(in the rows, 128 means zero)
One turn moves every row onto another: examples first, then more rows asked:
tadib: [169 132 135 139 126 110 121 152 137 142 117 143 103 100 132 146 135 141
 128 123 131 119 160  82 140 122]
bifed: [152 131 130 135 112 132 124 170 134 131 107 147  99 118 123 151 140 127
 109 100 124 131 174  92 152 104]
zus: [160 121 128 140 131 118 132 126 156 151 136 148 100 114 144 140 132 138
 123 115 121 123 143 102 134 105]
Migit: [126 131 128 121 134 145 105 141 151 137 137 134  92 106 115 116 159 129
  99 125 115 129 153  98 128 114]
masu: [146 132 135 131 124 137 129 164 139 136 121 138  88 123 128 146 142 132
 101  94 128 137 163 100 160  95]
Gipum: [137 132 132 124 133 132 124 144 144 142 128 143  97 123 137 150 142 122
 105  89 125 132 156 106 156  86]
kur: [135 132 131 127 128 128 115 140 143 137 127 140 115 118 144 150 139 119
 113  94 114 119 152  95 145  85]
dadul: [133 119 132 111 106 114 142 129 145 123 100 143  96 105  98 122 166 116
 126 111 136 124 162  93 165 104]
Fet: [119 133 123 107 120 143 143 138 159 129 135 138  99 107 136 118 141 123
 131 139 147 114 156  67 155 109]
zabo: [140 130 135 123 137 128 141 134 149 121 138 139  72 123 109 122 143 136
 112 130 161 113 144 106 143 105]
taki: [116 136 122 101 117 135 142 145 166 126 130 140  90  98 133 137 143 120
 130 130 158 109 156  74 146 107]
fofo: [128 120 120 117 121 144 104 126 159 141 129 164 100 113 113 127 152 119
 106 125 116 133 161 101 122 111]
labeb: [147 125 123 139 117 125 117 141 139 135 124 138 120 121 141 140 139 118
 114 104 105 119 163  81 145  94]
gope: [133 145 131 108 133 143  99 148 146 136 114 138  89  91 113 129 160 123
 107 112 132 122 158 103 126 117]
maf: [161 129 122 126 114 126 138 132 139 118 106 156  93 119 105 121 140 122
 132 135 156 105 169 101 134 121]
lebaz: [149 134 142 130 139 126 133 146 137 149 124 161  93 109 129 152 137 141
 126 119 134 134 157 120 149 116]
kivu: [122 133 118 107 114 151 148 133 156 130 122 153 106 110 135 117 141 116
 141 139 144 116 166  83 152 114]
Dif: [143 115 133 121 100 120 142 133 152 119 103 127  99 107 108 108 160 128
 123 110 127 116 147  75 157  99]
ziti: [139 130 136 119 127 128 121 121 147 115 129 149 110 117 125 124 131 130
 132 137 146  91 137  88 124 100]
Zavu: [159 123 124 133 117 129 132 121 143 118 122 146 106 125 118 105 134 129
 131 142 142  99 154  82 132 113]
Dufe: [140 125 128 114 109 149  97 144 161 132 112 162 102 104 117 131 142 130
 111 119 122 122 154  86 111 109]
vugek: [164 130 136 140 135 119 132 149 133 149 126 147  92 111 125 138 139 143
 121 126 133 136 165  97 156 124]
Tasa: [131 129 134 112 138 124 130 113 151 124 138 156  92 122 116 131 138 123
 124 130 158 106 142 107 136  98]
kig: [125 130 109 108 112 135 155 140 172 129 126 143  80 104 129 133 148 115
 127 125 157 116 163  88 145 111]
puzig: [154 124 120 139 109 125 122 150 135 135 110 149 114 122 128 145 140 117
 115 105 113 127 179  86 150 104]
zap: [153 135 119 110 124 144 106 133 154 146 108 148  84 102 111 118 157 118
 106 107 138 134 171  98 135 117]
vozu: [117 124 148 108 110 122 137 148 142 113 104 140  98 100 101 132 162 130
 125 114 134 117 145  95 157  99]
Fur: [126 136 119 112 105 155 153 149 158 122 112 147 101 104 136 123 140 122
 141 133 142 108 160  90 139 116]
tud: [148 131 144 135 137 128 131 146 147 144 132 149  98 109 141 149 131 148
 124 115 124 122 136 113 134 106]
zofal: [132 118 140 110  97 123 134 133 156 114  97 143 109 102 114 126 153 127
 133 106 128 107 138  84 144  90]
feda: [150 136 136 124 122 129 138 153 140 111 113 142  78 113 104 129 142 137
 122 131 164 104 153 105 133 117]
suv: [124 110 136 108 105 126 142 116 158 123 110 156 105 115 110 123 155 121
 128 109 127 123 143  98 155  88]
gafen: [119 112 145 117 111 130 144 135 152 118 121 137  96 115 107 114 159 136
 118 117 123 125 137  90 161  92]
batid: [131 130 111 119 106 149 161 150 167 124 121 135  84 106 133 119 145 125
 129 129 145 113 158  87 141 115]
bamum: [159 125 123 120 113 151 104 143 161 139 112 143  88 108 116 109 146 134
 103 114 128 129 158  77 125 114]
sudo: [167 126 125 135 124 107 122 129 149 149 120 155 108 104 138 152 132 129
 131 115 129 118 157  93 132 113]

Gipum moves to masu
zofal moves to suv
Now find these:
Fur moves to kivu
lebaz moves to vugek
gope moves to zap
ziti moves to Tasa

One turn moves every row onto another: examples first, then more rows asked:
vemud: [135 135 111 119 116 142 105 138 135 136 135 134 132 151 157 152 105 126
 136 112 101 111 141 132]
pez: [140 136 121 167 144 122 124 121 121 149 124 135 131 132 135 156 123 144
 148 124 127 125 116 135]
zuti: [106 147 143 139 134 130 135 129 124 134 130 122 111 137 124 142 140 142
 148 111  98 122  91 126]
laben: [130 132 115 113 120 123 116 115 127 131 119 135 117 152 149 109 122 114
 143 113 104 101 133 133]
gav: [123 143 109 101 124 131 127 115 129 145 119 145 112 160 141 134 134 130
 127 124 105 109 139 111]
tak: [144 128 108 121 114 122 119 125 129 117 121 119 120 135 136 134 109 123
 134 118 107 126 150 119]
Deso: [127 140 140 150 149 107 134 139 108 127 128 139 108 139 130 144 133 142
 157 104 109 132 113 125]
kipa: [109 140 140 142 125 132 135 132 123 126 125 126 101 146 130 144 129 145
 143 112  98 111  88 132]
zag: [129 136 135 153 144 115 125 137 100 126 122 143  97 142 131 148 128 151
 142 114 111 136 114 129]
Vuz: [142 132 113 115 117 141 101 129 135 132 129 131 125 156 152 146 106 135
 133 114 113 114 144 123]
tela: [111 135 115 107 133 140 109 117 121 140 120 138 122 163 150 136 113 119
 136 126 103 127 146 131]
siz: [112 137 142 143 130 127 136 132 117 128 123 117 108 137 137 141 142 144
 141 120 107 113  91 133]
sotu: [131 131 133 149 151 107 125 141 102 119 122 142 108 137 136 155 131 140
 146 114 121 129 120 124]
Lozi: [ 99 127 138 148 146 126 118 123 127 128 118 133 140 142 124 167 116 121
 135 116 120 103 112 118]
topip: [126 125 143 151 148 114 131 140 105 120 122 144 105 137 132 145 125 138
 152 109 105 134 112 127]
Bur: [106 128 130 160 159 120 113 118 125 137 122 141 136 138 136 157 106 123
 134 115 117 110 121 124]
vufar: [108 137 139 159 146 122 117 123 131 139 123 134 141 136 120 165 110 126
 142 105 114 113 118 121]
teze: [106 129 141 158 147 124 118 122 123 143 120 142 140 138 127 163 106 127
 141 114 112 106 111 125]
zubi: [132 139 119 164 139 117 130 125 129 141 126 138 124 120 140 163 120 147
 150 118 119 133 115 136]
mev: [138 130 111 115 127 119 119 109 117 125 123 134 119 149 140 107 130 120
 139 114 103 107 130 137]
navub: [110 121 129 152 153 126 119 117 130 137 123 141 140 140 119 162 108 118
 142 116 121 110 110 118]
bezi: [140 144 124 164 140 118 129 131 128 139 128 135 125 131 153 153 123 149
 153 124 123 124 117 135]
rukid: [106 141 134 135 128 133 122 120 138 113 132 152 117 140 118 164 147 135
 135 109 116 124 101 129]
kubo: [113 130 110 109 129 148 112 117 133 143 125 134 124 166 155 140 118 130
 123 119 106 122 140 122]
buti: [111 141 143 134 133 138 129 123 130 124 131 124 109 140 126 144 135 133
 146 119  95 102  89 137]
zoke: [124 154 106 103 118 131 118 114 133 142 120 148 118 146 141 128 130 126
 140 131 112 117 137 113]
fiv: [143 126 113 113 114 118 115 115 124 122 120 118 115 149 139 132 107 131
 133 118 112 118 148 125]
rozuf: [106 135 133 139 124 134 130 117 150 121 131 152 121 141 113 163 132 129
 139 108 114 124 100 123]
zem: [140 131 110 105 121 116 122 107 123 134 124 136 111 156 141 121 130 127
 135 115 105 102 134 134]
tilos: [132 133 106 117 114 124 113 121 129 118 115 127 107 141 139 132 111 121
 134 116 106 127 154 124]
vef: [114 142 141 142 129 134 133 126 128 132 126 127 111 129 126 139 136 144
 147 118 100 113  84 128]
tof: [104 140 137 143 136 136 125 111 139 118 123 157 124 140 110 162 133 135
 142 111 110 131 108 128]
Fona: [126 158 111 106 119 130 124 116 123 142 120 152 122 154 137 127 137 133
 133 129 104 107 134 114]
pige: [140 135 102 114 118 136 106 130 129 140 138 129 123 148 152 144 104 136
 144 117 101 121 143 129]
sero: [129 135 120 164 138 118 122 119 131 141 128 134 137 127 143 164 128 140
 141 120 132 123 115 140]
gofu: [111 133 114 114 124 136 115 119 125 150 127 140 134 166 152 136 106 129
 131 121 102 124 146 120]
tadod: [119 150 101 109 123 135 123 109 133 138 119 153 124 160 136 130 129 132
 137 119 103 109 143 115]
pide: [131 133 109 112 116 126 117 108 125 137 126 132 116 148 133 110 127 125
 132 111  95 103 131 129]
rebe: [109 144 136 146 130 135 125 112 150 125 127 155 127 138 112 165 137 126
 132 117 114 120 117 123]
seso: [138 142 114 117 110 142 101 134 132 144 127 131 122 146 154 143 110 125
 138 121 104 110 143 133]
Muma: [129 141 121 167 145 110 127 121 127 140 127 130 129 125 137 156 121 144
 151 108 121 130 118 136]
fepe: [124 133 144 140 141 111 129 137 109 114 131 137  96 138 132 143 128 142
 144 119 108 142 114 124]
dipos: [144 126 114 115 114 128 121 125 121 121 122 124 113 150 132 129 114 126
 142 115  97 124 153 123]
mem: [102 145 138 142 138 137 121 117 142 124 132 146 127 142 111 165 136 132
 144 101 107 127 107 129]
pefoz: [101 140 111 110 129 141 116 117 123 140 124 140 127 164 151 143 115 129
 122 125  98 130 141 129]

Lozi moves to rukid
kipa moves to zag
Deso moves to Muma
Now find these:
Fona moves to mev
topip moves to zubi
laben moves to tilos
kubo moves to gav
pige moves to gofu
rebe moves to buti

One turn moves every row onto another: examples first, then more rows asked:
tur: [134 123 152 110 115 138 132 123 156 139 125 117 138 126 115 139 122 133
 141]
gugu: [141 140 150 132 117 139 141 140 118 124 114 122 147 142 129 135 108 119
 131]
lepop: [130 139 135 135 135 142 116  98 126 117 146 145 129 148 116 122 127 126
 128]
tunel: [134 121 125 139 128 143 113 127 114 134 133 131 112 118 140 111 107 145
 117]
kif: [135 117 118 147 134 140 126 127 118 133 120 125 107 119 146 113 123 136
 116]
Tuz: [136 137 135 116  96 112 127 136 126 143 120 136 135 112 126 136 116 118
 139]
Dumez: [105 139 111 119 138 114 127 122 128 126 141 125 113 131 133 138 140 131
 118]
dafun: [110 143 120 119 140 113 136 136 129 123 136 122 112 125 125 137 141 133
 112]
kori: [137 131 132 142 141 139 126  91 133 122 141 142 124 134 120 119 140 121
 128]
vom: [135 115 123 138 138 142 123 137 121 137 122 129 118 120 141 102 122 136
 115]
disup: [106 141 121 119 129 121 123 128 131 122 139 119 104 134 125 146 129 142
 117]
Lamo: [113 141 110 126 131 115 136 122 132 120 136 126 108 129 129 142 144 133
 116]
Mediv: [139 135 132 117 104 109 125 134 132 135 121 141 136 102 122 126 111 118
 137]
Kas: [134 136 139 140 148 145 121  93 129 125 137 136 131 141 124 120 135 121
 131]
Mokoz: [146 138 155 133 114 138 143 137 116 133 117 124 146 135 129 138 113 118
 131]
domet: [133 120 149 113 120 137 136 129 162 135 120 116 137 127 116 139 125 133
 135]
Mozim: [128 118 120 140 143 137 120 127 111 136 128 124 113 122 149 112 118 134
 116]
soseb: [140 141 146 137 122 138 149 140 121 125 113 123 141 142 132 134 105 117
 122]
vir: [108 145 113 116 134 116 129 119 137 128 138 122 114 125 129 142 143 137
 119]
ket: [142 141 149 135 121 134 146 140 120 119 115 128 149 139 125 134 111 115
 127]
mib: [136 125 149 112 109 137 135 125 152 144 125 122 142 130 117 143 129 130
 139]
vekif: [131 126 115 141 133 136 119 130 112 137 120 127 115 118 150 111 117 135
 118]
tam: [136 141 131 114  99 111 126 135 127 136 125 138 138 109 124 130 110 121
 138]
kat: [134 144 128 117 103 106 130 129 132 136 126 144 132 108 123 129 109 114
 133]
bul: [135 120 149 114 120 140 135 119 164 142 124 120 133 127 116 134 120 130
 135]
rin: [130 130 132 134 149 140 121  94 129 126 147 139 131 138 124 118 136 122
 127]
vam: [132 133 138 133 146 133 120 101 133 122 138 145 128 138 113 114 140 113
 130]

Dumez moves to Mozim
Kas moves to vir
Now find these:
mib moves to Tuz
tur moves to tam
kat moves to soseb
disup moves to tunel
vom moves to vam
ket moves to domet
kif moves to kori

One turn moves every row onto another: examples first, then more rows asked:
zul: [129 118 104 125 143 121 120 143 141 105 140 130 132 127 104 127]
Koral: [155 127 134 136 158 125 130 146 138 103 119 121 151 141 101 123]
Monep: [133 129 139 144 145 111 158 137 138 135 117 122 137 126 108 137]
mada: [119 140 136 142 133 123 122 110 120 127 138 142 158 138 120 116]
Bol: [136 135 129 138 161 122 119 139 162 106 114 130 130 161 119 122]
ludit: [151 137 139 132 159 134 138 113 117 114 119 142 125 153 127 137]
Geb: [135 144 132 140 134 100 152 128 144 138 121 123 124 118 121 130]
Far: [156 154 123 136 133 108 116 131 141 111 132 131 125 123 129 108]
fonu: [147 130 138 151 148 131 121 106 117 125 127 141 115 137 129 129]
Sekik: [130 147 133 119 140 115 127 107 130 124 128 126 166 139 116 119]
zon: [123 121 104 132 140 123 121 144 137 104 143 141 125 130 110 126]
Duf: [126 132 101 116 144 117 124 141 149 101 137 136 124 137 115 128]
rapa: [117 153 131 125 138 115 121 104 140 126 129 138 151 151 129 117]
Puzi: [132 146 136 141 138 110 165 138 133 129 122 138 128 131 122 136]
zapib: [124 129 104 123 142 123 128 146 138  99 141 144 126 138 113 129]
lako: [164 139 134 125 150 121 126 102 122 122 121 123 127 129 125 130]
Gomu: [135 131 128 161 143 119 105 133 152 117 129 135 119 137 123 111]
lub: [156 148 131 138 141 124 137 147 120  98 132 146 140 136 121 118]
Zoz: [132 129 101 116 140 115 122 140 144 104 139 129 129 126 110 126]
Bepil: [115 142 137 132 145 126 131 114 128 121 128 144 161 158 120 123]
fizoz: [121 133 137 157 138 110 149 133 144 139 121 133 120 130 120 132]
finez: [151 117 140 142 161 132 122 108 127 125 117 122 129 140 113 135]
per: [126 139 134 137 148 107 156 132 155 134 112 125 126 140 119 137]
vaget: [118 131 135 136 143 120 115 107 137 131 129 125 162 142 112 118]
vavel: [148 140 133 129 158 123 122 101 140 123 115 130 115 151 133 132]

Far moves to Bol
vavel moves to ludit
Puzi moves to fizoz
Now find these:
Duf moves to zapib
mada moves to vaget

